Landscape: points and heights
j_590: [ 30 -20  25 -57 -38   1  35  14  11 -12 -30  23]  h=1.15
j_608: [ 31 -10  29  46  10  34  54   8  26   7  23 -16]  h=1.22
j_733: [-23   6  25  -8 -26   8 -42 -44  32  17  -5 -15]  h=1.17
j_560: [-18  -7  -5  75  37  19 -17  -2   3  11  37   0]  h=1.08
j_137: [-14 -12  14  38   8  30 -26 -39  20  22  15  -8]  h=0.71
j_624: [-27  11 -14  57  34  11 -24  -5  -1  19  30   3]  h=0.93
j_720: [  7   1 -20  36   2  -7  30  44 -23  -9  11  18]  h=1.06
j_530: [ 17 -10  12 -11  -2  16  13  -7  -1 -16 -17  -1]  h=0.86
j_680: [-16  10 -28   5   3 -28 -11  24 -27   1 -10   7]  h=0.10
j_160: [ 34  -9  18  47  21  18  55  15  -3 -11  32  -8]  h=1.17
j_195: [  4 -13  10  36  23  29   1 -20  16   8  18 -17]  h=0.69
j_623: [-20   7  -5  51  33  11 -34 -23  -3  24  33  -6]  h=0.02
j_455: [ 25   1 -10  14   6  -1  43  40 -26 -21   5  10]  h=0.97
j_397: [ 30 -26  45   3 -10  44  21 -28  33  -3 -11 -11]  h=1.04
j_642: [  1 -14  17  47  19  40   0 -14  27  12  16 -19]  h=-0.00
j_479: [-14  -3   1  69  35  30 -27  -5   0  26  35  -8]  h=1.30
j_75: [ -5   3  35 -53 -22  18 -25 -16  23  -4 -32 -26]  h=1.21
j_181: [ 18   3 -18 -29   1 -35  33  31 -30 -15 -11  12]  h=0.55
j_986: [-29  14  10 -10 -31  -2 -47 -42  30  19  -2 -10]  h=1.13
j_366: [-16  -5   2  17   2  12 -23 -33  10  11   4  -7]  h=0.67
j_793: [ 12  -7   5  59  35  23  25   6   5   0  34 -11]  h=0.92
j_670: [-38  33 -32   5   2 -35 -39  13 -20   5   4  -6]  h=1.00
j_83: [ 15   4 -19 -14   1 -27  32  36 -29 -15 -11  11]  h=0.48
j_217: [ 18   8  24 -78 -38 -18   9   7  11 -13 -28  10]  h=1.06
j_566: [ 29 -18  34 -66 -40   0  28  12  12   0 -31  13]  h=1.23
j_360: [-21  10  -5  56  35  13 -27 -13  -2  21  35  -2]  h=0.58
j_981: [ 25 -16  28  -3  -1  26  17 -13   7 -15 -11  -6]  h=0.91
j_853: [ 30 -10  -4 -39 -15 -11  36  16 -13 -18 -21  14]  h=0.87
j_144: [-35  24 -29  10   7 -34 -26  25 -22   1  -5   4]  h=0.76
j_247: [-18  -3 -25  62  17   4   8  18  -1   9  28  13]  h=1.16
j_821: [-28  18 -24  41  28   2 -29 -13  -1  20  27  -2]  h=0.46
j_797: [-42  25 -40  34  17 -19 -11  24  -1  17   8  10]  h=1.24
j_851: [-14  -8   0  54  29  18 -23 -18   2  19  30  -7]  h=0.68
j_242: [ 29 -10  34 -73 -43  -6  25  14  10   5 -32  11]  h=1.27
j_94: [-32  26 -39   3  -2 -22 -38 -21   2  19   9 -12]  h=0.48
j_732: [-18   9  -7 -40 -24 -11 -32  -8   1  -8 -26  -2]  h=0.51
j_770: [ 27  -9   5 -45 -20 -10  32  10  -6 -19 -25  19]  h=0.93
j_912: [ 25  -4  26 -71 -37 -22  29  13  11 -13 -28  21]  h=1.18
j_39: [ -7  14  15 -72 -31  -4 -23  -2  17 -14 -33  -9]  h=1.04
j_23: [ 19 -21  43  -5  -8  45   5 -27  31  -2 -17 -14]  h=1.04
j_533: [-39  34 -30   9   5 -35 -35  17 -17   5   3  -5]  h=1.06
j_852: [-15  -7  -2  67  34  21 -20  -8   3  15  33  -7]  h=0.83
j_367: [-29  16 -27 -23 -11 -45 -42  10 -33  -9   0  -7]  h=0.94
j_968: [ 21   5  23 -76 -38 -19  17   8   9 -10 -27  14]  h=1.07
j_30: [ 14   3 -16 -30   4 -37  33  31 -29 -14 -11  11]  h=0.62
j_68: [-27  12 -25  27  16  -4 -30 -20   0  21  18  -5]  h=0.17
j_278: [-26   0 -19  65  31  12 -12   5   1  10  32   4]  h=1.09
j_671: [ 20  -6  -9 -29  -8  -3  20   9 -13 -15 -21   5]  h=0.75
j_725: [ -7   0  14 -22 -15  14 -18 -21  14  -4 -26  -5]  h=0.85
j_500: [-30  21 -25  50  27   5 -25   0   2  22  28   6]  h=1.07
j_588: [-28  16 -35   0  -2 -20 -32 -14  -5  11  -2  -7]  h=0.01
j_900: [-35  23 -38   4   2 -26 -38  -6  -8  13   3  -7]  h=0.24
j_407: [-11  12  25 -53 -30  12 -28 -15  22  -4 -34 -22]  h=1.17
j_315: [ 14  -1 -16 -18  -3  -7  17   9 -17 -14 -19   4]  h=0.63
j_571: [ 23  -1 -14   9   7  -1  41  38 -25 -19  -1  11]  h=0.87
j_131: [ 21  12  16 -79 -34 -38  20  11   1 -28 -11  14]  h=1.23
j_305: [ 21   2   7 -68 -25 -34  27  10  -3 -23 -19  18]  h=1.09
j_193: [ 33 -23  52 -40 -25  20  19  -7   7  -7 -25   0]  h=1.11
j_11: [25 -8  9 53 29 16 45 11  2 -7 33 -7]  h=1.08
j_501: [ 29 -12 -13 -25  -3 -11  49  33 -25 -23 -11  12]  h=0.98
j_997: [ 19   1  30 -78 -40  -9  14   8  11   0 -32   6]  h=1.18
j_508: [ 30 -23  27 -55 -37   1  36  14   8  -9 -31  19]  h=1.14
j_266: [ 17   7  14 -72 -28 -23  16   8   5 -19 -25  16]  h=0.57
j_543: [-33  26 -33   4   5 -31 -34   8 -18   7   1  -3]  h=0.46
j_402: [  9   2 -19 -21   1 -12  11  13 -23 -11 -19   3]  h=0.47
j_971: [  6 -14  31  33   7  54   5 -18  50  13  -1 -22]  h=0.57
j_385: [-19   6  -6  41  23   9 -33 -33   1  24  25  -8]  h=-0.24
j_116: [-23   9 -13 -23 -20 -14 -33 -15   1  -2 -21  -5]  h=0.43
j_603: [ 28  -6 -16 -21  -2 -15  42  34 -26 -19 -10  13]  h=0.82
j_646: [  9   7 -20  -4   2 -22  23  39 -30 -10  -8  12]  h=0.38
j_412: [-26  13 -33 -11  -6 -30 -35  -2 -19   1 -10  -6]  h=-0.19
j_509: [ 25  -4  15 -66 -27 -24  31  12   5 -18 -26  23]  h=1.07
j_372: [-18   5  21 -10 -22  12 -36 -39  27  14 -12 -11]  h=1.03
j_149: [ 4 -8  1 50 28 17 14  1  0  3 27 -5]  h=0.89
j_885: [ 37 -32  41 -33 -32  14  35   5   6 -18 -22  14]  h=1.11
j_673: [ -9   2 -12 -23 -12  -5 -18 -10  -1  -5 -25  -3]  h=0.58
j_280: [-20  -8  16  31   0  24 -36 -52  18  28  14  -9]  h=0.75
j_704: [ 17   9   9 -67 -26 -24  10   3   1 -20 -24  12]  h=0.37
j_871: [  7 -11  52 -37 -10  33 -13 -25  18  -5 -27 -26]  h=1.27
j_277: [-20   1   8  26   6  11 -38 -50  10  27  20 -13]  h=0.76
j_915: [ 21 -23  48 -11 -11  48   5 -30  31   0 -17 -18]  h=1.14
j_491: [ 24 -10  20 -65 -34 -21  33  13  10 -14 -30  23]  h=1.15
j_330: [-14  -7  -8  56  28  14 -15  -8   1  12  28  -3]  h=0.84
j_976: [ 31  -9 -13 -11  -2  -7  44  35 -26 -22  -8  11]  h=0.91
j_715: [-11   9 -24  -4   0 -31  -3  28 -32  -3 -10  10]  h=0.15
j_834: [-28  16 -35  21   8 -22 -18  20 -16   6  -2   6]  h=0.37
j_208: [ -2 -14  12  42  16  34  -6 -22  23  14  16 -16]  h=0.54
j_310: [ -8 -15  22  35   0  40 -23 -42  29  23   9 -12]  h=0.93
j_521: [-20   8   0  38  26  12 -38 -38  -2  25  28 -12]  h=0.66
j_81: [ -2 -15  28  26   2  49 -13 -39  42  18   2 -14]  h=0.97
j_355: [  9  -7  34 -34 -14  25  -4 -16  16  -9 -33  -9]  h=1.00
j_424: [ -6 -11   1  63  31  24  -9  -5   9  12  31 -13]  h=0.49
j_88: [  4 -12  15  49  24  41   9  -3  25  13  19 -22]  h=-0.33
j_889: [ 23  -3 -16 -23   0 -14  33  23 -26 -15 -15   9]  h=0.62
j_809: [ 27 -16  36  30  -3  42  39 -11  40   3   7 -12]  h=0.77
j_991: [-16   5   0  68  41  25 -32 -11  -5  20  39  -2]  h=1.39
j_186: [ 15   8   1 -67 -21 -31  12   4  -7 -20 -17   8]  h=0.58
j_972: [ 30 -23 -13 -33  -3 -16  54  38 -19 -23  -8  18]  h=1.26
j_978: [-24   6  -3   8  -7   3 -38 -40  17  20   5  -7]  h=0.57
j_585: [-22  12 -10  43  27   5 -31 -28  -1  22  27  -7]  h=-0.17
j_611: [-24  12  -7  38  25   4 -31 -27  -1  24  28  -9]  h=-0.09
j_268: [ 21   0 -16 -14   2 -17  42  39 -26 -19  -8  12]  h=0.71
j_790: [ 21   6 -12 -65 -10 -47  25  14 -23 -21  -3   5]  h=1.08
j_47: [-15 -11  -5  71  34  16 -13  -1   2  10  37  -3]  h=0.96
j_692: [ 17  15   0 -80 -25 -42  10  10 -12 -28  -2   5]  h=1.18
j_856: [-38  16 -46  49  18  -2  -7  19   6  17  19  12]  h=1.39
j_50: [-19   8  -4  59  37  16 -26 -13  -1  17  35  -1]  h=0.74
j_506: [-12  13  -7 -55 -23 -25 -29  -2  -3 -18 -19  -4]  h=0.67
j_122: [ 26  -5 -11 -41  -6 -22  33  18 -16 -17 -19  11]  h=0.75
j_817: [-27  21 -24  39  28   5 -31 -10   0  20  27   0]  h=0.64
j_814: [ 16   0 -15  27   5  -1  39  42 -24 -14  10  13]  h=1.04
j_935: [-28  17 -33  17   6 -16 -21  14 -16   6  -1   6]  h=0.28
j_272: [-21   2   4  28  10  10 -36 -46  11  24  17 -10]  h=0.30
j_777: [-20   8 -24 -54 -22 -51 -43   2 -29 -14   9 -11]  h=1.18
j_227: [-33  23 -20 -30 -34 -34 -58 -15  -4  -6  -4 -16]  h=1.14
j_934: [  6   7  -8 -47 -14 -22   0   3 -10 -16 -26   3]  h=0.61
j_59: [ 30 -23  -3 -45 -19 -18  49  26 -10 -24 -18  22]  h=1.21
j_600: [ 26 -22  45  -1  -9  45  14 -28  30  -3 -13 -12]  h=0.99
j_78: [ 21 -17  36  30  -2  50  27 -13  51   5   3 -19]  h=0.83
j_85: [ 29 -14  11 -40 -23  -2  32  13  -3 -16 -25  17]  h=0.96
j_336: [ 28 -25   1 -44 -20 -17  48  27  -5 -24 -19  25]  h=1.23
j_819: [-18   8   2  62  39  25 -34 -11  -5  26  38  -2]  h=1.31
j_996: [ 13   5 -19  11   0 -15  37  49 -29 -12  -2  20]  h=0.97
j_897: [ 16 -12   8  42  28  22  24  -2   5  -3  23 -12]  h=0.85
j_261: [ -8   6 -24 -30  -7 -40  -4  15 -30  -9 -12   4]  h=0.32
j_939: [-8 -5 -5 53 29 14 -3 -3  1  7 28 -4]  h=0.85
j_403: [-22  14 -24  21   4 -28  -5  34 -26   3  -4  15]  h=0.59
j_546: [  0  -5 -13  28  20   7   6   6  -6   0  11  -2]  h=0.73
j_577: [-13  -7  -2  60  32  18 -18 -11   3  17  31  -8]  h=0.78
Bottom of the valley
Which row is the lowest point of the valley that each row below runs down into?
j_407 -> j_412
j_991 -> j_385
j_305 -> j_704
j_131 -> j_704
j_355 -> j_412
j_871 -> j_412
